In the data rows, the value 128 means zero.
What is the hidden score of each row? Scores go from 0 to 20, and 10 is about the middle. The score is a weighted sum of the row's numbers plus the product of two more (or one squared), each taken from its middle value.
[108 158 131  96  74 133 145 133 101 143 155 119 121 133 156  93 128 107 114 134  91 163 175] 14
[144 107  92 155 129 110 105 142 128 122 116 149 133 130 127 144 131 120 118 134 145 137 125] 12
[124 120 109 109  86 114 109 138 148 134 114 123 142 145 132 123 150 106 110 110 128 139 142] 13
[111 133 150 102  80 117 110 152 137 129 145 113 104 142 135 140 147  90 107 140 106 158 165] 13
[138 108 155 137 121 135 103 138 157 104 116 134 105 143 110 145 127  89 122 120 147 132 117] 9
[119 107 114 162 171 148 207 127 114  82 105 128 136 105 115 140 141 173 160 100 194  75  71] 18
[172 117  91 174 188 137 150 108 119  95 109 106 130 108 108 133 126 139 177 108 164 101  65] 10
[119  99 166 136 127 138  95 133 152  91 124 155 103 135  97 104 128  81  84 139 129 124 125] 6
[164  80 157 176 161 150 115 110 177 105  81 180 128 124  71 181 162 107 145 126 163  63  78] 10
[182 132 113 154 187 161 126 145 130 100 109 153 124 113 127 103 132 139 163 113 162 119  95] 7
[162 143  73 128 146 132 130 125  85 113 116  88 172 108 153 122  96 174 157 120 112 125 113] 12
[ 91 170 109  91 122 125 163 137  80 141 147  93 128 127 160  92 145 173 149 142 105 149 150] 13
[156  68 160 170 166 163 122  86 169  91  89 175 138 150  80 155 145 105 121 131 155  92  79] 12
[117 174 117  93  93 139 140 133 107 161 156 115  81 141 165  93 114 129  98 107  87 173 168] 10
[ 85 168 106  81  88  85 154 159  88 172 180  92 117 148 164 127 114 162 113 126  70 168 170] 8
[141 127 167 128 109 166 119 120 150 119 119 149 114 136 108 133 123  92 130 153 134 116 119] 14
[139 101 150 137 141 128 108 156 133 138 107 138  99 117 113 135 155 113 102 142 132 128 144] 8
[138  89 153 162 168 133 107  92 171 103  94 166 136 152  80 159 139 112 131 113 183  76  89] 10
[163  80 151 166 168 160 115 106 183 120  75 174 143 119  68 165 132 122 109 114 157  75  91] 12
[136  89 159 175 171 142 145  72 174 109  78 182 129 142  67 178 173 117 117 145 187  66  71] 17
[170 113 111 132 136 132  95 114 136 119  94 113 115 130 120 124 105  96 129 109 129 132  98] 10
[186  96 179 144 156 176 107  95 183  84  97 173 115 133  82 163  98  57 117 144 166  95  92] 13
[123 160 142  94  95  91 118 147 113 136 159 107 102 139 170  97 115 128 110 118  83 178 163] 6
[134 115 190 134 117 177  87 130 172 113 115 143 131 118 103 124 149  69 119 158 116  96 116] 10
[ 97 161 140  89  83 133 123 173 114 178 162 126 130 133 150  79 128 100 117 123  84 167 161] 6
[128 165 109  95  90 115 163 157  98 160 156  91 137 126 164  95 120 123 114 150  90 176 168] 12
[150  88 125 140 139 145  53 135 145 118 113 181 130 119  97 146 134  84 126 125 153 128 122] 15
[171 101 103 147 138 117 100 138 129 122 118 114 125 115 129 143 127 161 156 132 139 140 120] 14
[163 134 127 163 183 155 146 134 122 126 102 119 113 129 128 128 130 142 130 103 145 131 116] 15
[ 96 158 112 125 152 104 200 141  75 135 173  79 122 130 164  90  97 178 135 111 127 154 155] 6
[116 154 141  82 102 131 138 152  97 145 159  92 115 129 154  86 107 158 116 132 108 169 160] 9
[130 106 142 142 131 134  86 140 131 101 108 157  96 105  95 140 117  87  98 135 148  97 119] 7
[122 138 148  90  80 122  89 152 115 124 160 126 103 147 157 106 110 126 103 135 107 169 156] 13
[156  78 154 172 154 151  96 111 177 104  78 162 122 133  65 149 131 108 105 144 160  84  92] 10
[118 175 136  74  90  98 132 179  88 146 166 108 105 140 176  70 123 135 120 123  95 173 153] 2
[101 154 143  97  79 104 135 158 119 151 158  99 121 132 161  99 127 128 106 115  99 175 183] 8
[ 84 169 111  84  93  90 147 138  85 139 160 100 120 115 164  86 122 141 126 117 100 161 160] 9
[154 118 107 115 117 103 101 128 128 126 106  95 116 138 122 132 124  99 154  94 113 120 125] 8
[ 90 162 136 111  97 110 113 154 115 150 153 107 127 115 149 107 129 125 117 119  85 156 164] 6
[110 164 115 117 138 130 175 163  85 147 168 100 146 156 158  94 120 164 161 119 117 150 136] 6
[137 136  89 138 150 117 150 158  93 113 137 107 154 122 147 122 130 162 172 124 140 134 111] 12
[145 107 170 134 120 177 100 114 174 103 100 173 105 166  96 153 140  96 148 143 141 118 102] 14
[115 126 110 108  98 124 116 128 127 137 131 116 130 138 134 133 139 105 121 103 128 133 146] 14
[112 131 111 172 187 130 178 126 116 108 135 142 142 118 116 152 139 172 168 127 171  87  89] 8
[141 104 180 135 120 162 115 101 174 118 111 165 113 135 102 133 116  89 126 155 142 101 111] 12
[154  94 154 178 164 169  81  99 188 100 101 174 134 117  78 160 153  88 112 139 170  89  99] 10
[ 42 173 109  90 100  77 177 132  72 162 179  95 136 139 160 107 113 156 108 150  67 166 157] 5
[142 101 144 150 125 124  87 140 149 102 109 162 123 141 107 166 113  91 120 110 124 127 124] 8
[137 175 119  74 102  96 150 143  98 179 177 106 103 134 171 100  82 135 131 139 112 179 160] 8
[192  87 110 139 137 133  98 130 137  91  82 102 162 127 105 177 138 111 154 134 123 121  86] 12
[160  64  91 169 186 120 111 103 161 110  90 165 142 104  95 227 192 144 129 121 196  88  90] 16
[106 157 101  83  94  98 141 151  90 172 163  88 117 130 175  99 126 152 144 124  89 170 168] 11
[158 107 123 140 121 138 115 101 144 106  94 139 124 131 119 108 115 110 134 104 149 121 113] 16
[162  92  93 169 195 139 141 103 130  85  92 159 137  97 103 178 139 141 174 112 154  82  73] 12
[122 156 109  98  68 104 132 143  92 161 166 107 125 123 165  86 144 137 143 114  82 163 165] 17
[157  75 177 171 173 149 109  55 157 109  79 156 125 125  72 182 144  90 143 150 167  82  97] 14
[127 122 120 121  79  98 121 129 137 148 132 122 133 136 129 128 139 116  96 120 113 145 141] 11
[174  58 141 175 160 162  93 118 180  93  86 199 107 105  70 163 134 108 124 120 172  85  89] 10
[ 89 166 140  93 101 130 150 137  88 161 174  85 121 124 180  79 109 137 141 145  87 162 151] 9
[ 96 146 126  95 103  98 131 132  98 157 163 103 131 140 161  93 119 137 135 126  96 159 166] 9
[ 98 155 121  93  88  83 135 123  95 153 164  75 132 156 180 109 105 140 124 113  57 157 175] 9
[ 95 175 105 102  94 124 127 124 102 165 160 117 102 167 153 105 137 120 119 128 105 159 162] 10
[117 136 125 114 122 123 112 132 138 145 137 134 132 112 138 118 147 128 131 129 116 138 136] 9
[128 121 198 124 120 165 100  81 160 111 120 159 148 144 107 126 135  77 140 128 134 115 104] 12
[136 127 111 110 119 108 105 133 132 124 130 114 119 135 151 103 130 108 114 109 122 134 149] 10
[ 98 158 111 103 131 101 160 111  89 154 155  93 109 113 153 122 109 162 160 134 118 141 155] 8
[144 121 144 109  97  84 119 129 125 152 131 118 141 162 139 134 140 107  99 100 108 134 136] 2
[ 64 173 114 109 135  95 178 122  77 166 179  90 131 160 159 122 128 188 135 127  89 144 152] 5
[ 73 165 110 123 140 110 215 154  72 130 158 107 150 104 162 112 103 159 142 127 118 158 152] 4
[146 122 142 160 171 136 146 141 132 115 108 130 140 119 127 139 120 148 146 154 145 134 100] 10
[146  62 128 172 169 127 147  87 168  91  83 169 121 123  73 178 166 103 140 104 173  60  83] 13
[112 153 131  98  92 120 111 146 109 141 156 119  84 134 153 103 107 103 105 122  88 166 163] 8
[128 149 144 100  72 116 112 157 108 148 153  91 119 135 154  79 114 114  95 125 109 157 168] 6
[149 103 118 127 112 117  76 123 136 113  92 119 124 118 123 130 128 121 127  98 131 127 106] 9
[ 82 159 117 111 130 120 181 134  81 153 166  82 154 139 157 130 138 158 141 141 114 156 147] 11
[112 124 135 166 203 120 181 130 121 131 126 121 148 121 114 126 115 177 120 150 172 107 100] 10
[103 169 119  88  91 120 132 143 100 143 168  98 143 132 165  86 109 145 119 123 100 170 157] 11
[164 121 119 157 168 144 177 139 128 108 105 161 152  83 126 101 138 133 144 131 163 113 103] 10
[171 130 133 161 177 133 155 137 123 127 120 138 116 111 118 126 110 143 146 122 141 122  90] 4
[144 118  74 133 144 114 109 132 120 125 109 114 127 113 137 155 164 149 141 140 127 138 142] 15
[140 130 125 134 157 170 121 128 118 127 117 118 110  93 121 125 132 139 137 133 158 117 122] 13
[151 127  89 127 142 109 165 152  88 135 112  92 163 121 141 146 116 199 165 117 128 145 120] 11
[116 171 112  76  87 121 122 141  93 165 162 102 127 117 175  73 121 124 120 120  85 162 160] 10
[118 153 138 107 105 121 110 120 112 112 125 120 134 133 138  90 145 118 118 131  90 132 149] 10
[140 103  94 174 192 136 180 123 124  95 115 136 136 109 107 154 142 165 186 107 175  66  64] 10
[172 115  97 170 176 121 157 126 116 110  91 134 135 120 111 146 132 154 174 103 157  95  80] 9
[124 154 138 121 113 145 119 158 115 136 128 101 130 122 139 110 122 139 124 125 103 154 162] 8
[ 89 148 106  97 114 119 148 138  92 168 157  99 119 123 166  82 103 162 148 137 102 157 150] 9
[157 127 197 129 130 161 131 112 161 124 120 165 137 144 114 138 153  91 114 128 145 124 113] 10
[152  78 143 165 166 149  87 134 176  74  84 195 146 108  64 172 118 102 123 137 151  84  79] 9
[106 179 143  85  96 132 149 151  91 142 167  76 111 130 177  87 137 125 114 118  87 165 162] 9
[165 121  76 144 142 127 143 131 136 142  98 114 140 115 136 162 124 157 149 142 152 143 127] 18
[131 125 138  83  84 117 112 126 134 152 154 110 122 136 123 121 122 111  97 153  95 160 152] 13
[ 91 167 110  70  91 113 151 145 109 159 164  92 118 135 159  97 122 148 124 121  86 160 170] 9
[195  83  97 131 140 116  99 133 139 124  80  99 164 126 116 163 141 159 134  98 111 122  96] 6
[108 158 123  90 100 113 109 148 103 133 166  94 130 157 168 100 113 136 108 135  79 171 159] 8
[ 75 132 147  96  87 102 182 142 104 154 164  90 107 140 156 111 146 123 111 121  61 171 176] 3
[ 98 158  99  96 113 117 131 154 100 157 155 109 126 130 161  93 110 124 121 142 102 152 172] 10
[158  73  89 166 189 134 139 107 125  90  78 138 168  85 113 176 137 173 171 128 173  76  58] 16
[ 80 171 133  97  67 125 112 158 107 141 163  98 134 149 164  95 118 108 107 114 104 167 178] 10
[133 153  94 127 138 126 143 147 110 123 130  97 124 132 136 100  82 144 147 109 157 129 114] 8
[166 105 169 157 145 170 112 100 172  93  84 164 121 131  77 146 124  88 106 108 154  97  88] 12
[ 91 165 104 100  86 112 185 159  87 167 183  95 131 139 181 100 108 155 130 124 110 167 156] 13
[174  81  86 185 184 124 111 108 147  74  81 161 168 117  81 201 163 153 163 128 141 103  83] 18
[131 114 153 135 133 125  93 101 162 106 111 160  99 126 105 125 128 101  94 124 140 111 124] 9
[ 69 161 120  86 104 102 167 124  81 174 175  81 141 155 178 103  99 150 145 140  79 152 157] 10
[121  97 150 133 130 150  89 127 152 100 127 155 130 125 107 128 114 114 113 126 128 121 129] 10
[176 117 137 131 134 134 109 114 135 121 123 143 128 117 125 114 114  93 141 113 136 110 115] 10
[112 142 107 135 140 148 148 148 105 143 152 111 111 116 156  99 123 155 141 133 110 139 136] 8
[128 156 115  94  79 142 135 149 108 152 167  97  95 132 161  94 101 120 139 144 107 171 170] 17
[121 169 120  93  97 106 133 127  87 129 160  97 130 122 164  98 122 117 128 105  86 163 185] 11
[112  65 115 179 170 140 141 102 163 101  96 180 145 117  86 190 171 171 138 145 185  60  85] 14
[143  99  88 154 144 110 108 131 138 149 109  96 149 136 116 170 141 169 119 107 148 149 125] 9
[102 152 102  84  95 142 135 132 109 151 161  98 133 134 154 120 125 144 116 151  99 168 164] 17
[ 96 155 170 104  85 116 147 135 126 147 158 124 106 159 148  83 127 136  86 145  85 173 164] 6
[207  87 113 142 147 146  90 109 142 140  77 127 153  83 117 167 115 117 137 121 129 115  98] 14
[ 90 145 137 140 134 106 120 144 117 143 147 107 131 139 122 106 142 147 141 136 128 139 138] 4
[131 110 173 135 127 170 125 117 160 116 125 167 110 142 109 133 121  80 116 142 127 112 107] 10
[163 110 175 136 150 160  97 117 168 117  90 178 130 128  96 143 139  78 130 166 156 103  97] 11
[149  73 156 167 155 130  78 125 178 104  69 165 138 122  71 157 149  99 142 137 165  77  82] 7
[117 146 122 126 143 135 133 137 123 148 146 114 116 130 146 107 138 157 150 131 126 131 134] 8
[152 130 117 156 176 124 169 146 120 113 117 146 129 120 125 118 109 151 151 125 187 110  96] 9
[110 166 104  91 103 121 115 129 108 152 160 119 115 137 152 108 136 147 130 149 131 159 152] 16
[100 111 154 169 185 132 178 115 115 125 139 125 144 111 121 148 135 167 162 143 163 107 105] 4
[152 132 130 128  94 119  77 153 146 108 103 139 114 121 109 136 130 113 154  75 117 115 123] 6
[ 90 170 112  90  89  95 162 168  91 147 152 104 156 149 179 109 120 143 127 101 100 168 175] 10
[ 80 157 119  86  80  79 124 136  96 144 163 107 132 160 154 104 132 130 107 131  84 162 161] 10
[167 110 106 176 191 122 141 114 137  99  69 126 184 112 114 182 157 170 150 119 144  79  67] 12
[102 150 138  89  84  95 106 145 110 150 143  99 129 123 154  79 147 105 105 157 112 165 159] 10
[152  66 142 144 126 131 105 132 166 105  85 166 129 121  87 150 122  92  89 134 160 104 107] 12
[135 138  74 121 143 119 155 161  92 141 122  94 155 119 164 122 121 171 163 109 121 133 123] 11
[179  56  98 186 165 128 108  90 145 101  67 152 150  95  96 196 171 153 140 154 175  89  74] 19
[132  68 159 145 133 126  77 136 161  97  93 164 110 111  97 147 130  74  86 151 149 120 125] 10
[143 118 138 136 137 141 118 130 123 129 128 157 128 151 124 122 115 126 143 168 135 117 122] 12
[162 102 153 136 146 175  88 119 178 119  99 157 120 142  85 141 133  96 131 148 151 102  95] 10
[ 74 168 108 102 123  82 190 141  88 150 166  77 159 128 161 111 127 171 132 154  84 169 162] 6
[136 146 141  92  93  96 128 149 108 158 149 119 120 146 146 107 120 127 104 119  92 151 152] 4
[114 150 120  97  88 125 148 152 108 157 164  92 122 133 160 105 120 156 121 140  98 170 173] 12
[127 133 191 137 121 173  98 101 168 128 127 162 103 131 106 158 136  81 117 120 149 108  96] 9
[145 113 188 143 118 157 106 109 178 109 121 158 110 146 101 146 138  97 120 132 130 120 115] 10
[133  55 148 172 168 167 136  90 172  89  71 171 147 141  79 156 148 109 121 115 164  76  67] 19
[166  83 157 164 141 147 103 102 165  69  95 166 126 115  93 131 124 107 116 132 182 105  83] 14
[162  77 130 194 168 141 128  93 172  85  80 160 147 118  79 204 149 111 120 127 181  77  76] 14
[ 98 147 112  85  99 101 156 158 103 156 176 104 133 135 173  79 106 127 120 109 100 160 176] 8
[117 119 126 144 136 121  98 140 146 119 106 151  87 127  94 131 100 116  98 149 143 115 118] 6
[185  83 105 174 159 147  80 120 180 117  42 148 147 119  86 188 157 124 116 111 205 109 106] 19
[ 90 143 144  87  89 103 122 124 102 152 153 112 113 156 147 102 138 147 117 155  97 152 162] 11
[ 96 144 138  93  96 117 115 144 123 154 150 112 129 148 155 106  88 140  98 119  90 153 164] 7
[160 108 104 184 180 147 165 131 123 108  95 114 124 115 112 144 126 165 184 114 176  96  70] 12
[170  93  86 183 185 124 115  83 158  94  65 150 149 124  96 205 150 162 145 109 194  82  88] 17
[172 100 154 156 155 144 106  83 169  83  85 168 148 116  84 143 135 106 127 123 138  98  98] 10
[150  95 143 138 131 134  63 125 179  99  90 175 139 117  97 157 136  82 108 123 160 109 103] 10
[ 93 178 119  80  93  94 137 136  89 168 163 104 111 124 161  77 108 144 114 115  83 169 167] 5
[ 89 159 124  84  90 114 127 135 104 162 169  87 114 132 174  80 122 140 122 113  89 155 165] 9
[ 95 152 102 127 152 118 174 166  79 135 166  71 138 132 163  86  98 185 144 119 107 146 145] 5
[135 126 136 130 124 181 112 111 156 118 110 144 135 149 112 112 145  93  98 149 125 106 122] 15
[118 133 131 133 132 134 109 140 122 139 153 122 116 123 145 113 103 133 149 144 138 141 133] 11
[181 142 104 137 133 123 125 147 103 135 121  90 155 121 140 140 103 146 149 138 124 142 112] 6
[156  74 147 172 194 153 124  79 158 109  93 199 139 110  63 196 139 118 143 151 159  75  81] 6
[184 111 122 136 132 153 116 104 130 115 118 129 139  98 131 127 115 116 124 128 160 127 119] 17
[146 102 166 146 128 147  97 120 152 127 109 162 118 136 109 145 128 106 132 133 147 112 105] 9
[ 86 165 132 112 138 118 189 144  68 160 148  79 141 131 168 102 114 165 142 113 120 158 160] 14
[129 106 162 138 146 134  90 135 146 126 127 154 110 120 107 122 115  80 103 150 137 122 106] 4
[ 85 171 100  91  87  86 145 142  76 175 164  94 136 141 168  97 108 142 132 124  82 173 173] 9
[112 185 147  86  85 116 143 141  93 181 174  87 130 112 168  96 111 123 111 115  65 170 170] 4
[ 78 183 113  91 102 114 170 144  75 170 181  90 130 136 172 104 103 160 107 127  93 168 161] 8
[ 66 148 131  95  98 125 148 130  91 151 180 100 132 171 166 104 125 132 111 130  92 165 166] 11
[125 170 121  88 110 109 144 160 101 169 168  93 122 146 172  89 114 136 114 118  71 177 171] 4
[188 105 173 156 144 158 106  87 181 103  87 192 122 133  88 149 145  77 118 112 129  91  92] 9
[170  81  83 178 156 147  72  96 175 104  71 172 119 115  98 198 146 126 120 112 174 123 106] 17
[108 136 152  87  86 126 124 139 123 145 154 115 111 148 154  74 124 110  97 137  96 168 161] 10
[151  79 150 156 147 140  87  80 180 122 107 169 111 142  80 137 123  67 100 111 135  89 104] 7
[ 92 154 141  86  87 121 122 150 108 172 152 113 120 129 163  68 114 115 126 137 102 165 158] 9
[127 122 174 131 110 168 143  81 167 141 126 161 123 135 110 143 129  95 132 159 137 105 107] 12
[167 111 109 134 139 118 104 137 127 149 112 130 116 120 127 149 126 143 135 129 122 117 130] 7
[ 81 127 127  85 115  91 187 162  90 150 153  96 149 139 153  95 126 169 141 156  86 150 173] 7
[151 115 136 130 117 134 116 115 144 124 109 129 116  96 117 135 147 124 148 123 126 125 136] 11
[133 116 189 141 135 166 118  77 171 124 116 149 127 153 102 153 144 103 132 142 129  96 116] 12
[ 86 141 154  91 106 128 119 128 119 139 156 108 133 152 136 121 130 139  97 166  78 152 164] 9
[ 72 174 102  93  94 108 180 149  89 151 201 102 146 142 180 100  99 138 141 157 102 133 158] 19
[128 159 120 104 105 114 116 142 113 132 160 116 128 127 147  85 115 158 142 125 116 163 163] 13
[154 109 138 118  89 101  97 106 148 121 123 115 116 152 139 125 149 103 137 103  91 128 147] 12
[196 131 106 153 164 136 130 133 145 101  93 145 150  96 132 133 115 108 142 104 134 120 102] 11
[109 162 116  87  95 108 142 167  99 186 164 105 133 141 177 100  96 137 118 139  80 156 165] 6
[ 90 166 114  82  95 105 149 124  88 157 162  88  98 115 165 104 116 135 107 117  87 152 156] 9
[ 86 156 116  97 109 127 149 135  98 145 157  79 135 125 166  97 141 149 133 147 116 162 166] 15
[131  64 126 185 168 146  96  94 173  87  82 200 132 102  76 194 155 146 135 104 168  62  76] 10
[171  99 166 159 134 158 106 125 182 101  92 171 132 130  85 127 142  80 117 147 156  95  97] 10
[161  87 165 171 168 160  97  81 172  93  98 159 124 134  87 137 144 101 106 129 164  78  89] 11
[151 136 112 147 181 164 154 109 120 122 115 115 142 122 134 134 104 136 147 131 155 122 110] 17
[ 85 170  93 107 129 104 192 141  64 129 181  78 128 126 166 122 102 169 126 148 120 164 169] 12
[142 116 167 126 121 146 109 128 155 114 108 149 128 121 107 134 114 112 110 125 140 128 107] 9
[100 145  96  84 103  82 173 156  83 172 163  97 114 146 162 109 125 157 125 149  79 161 169] 9
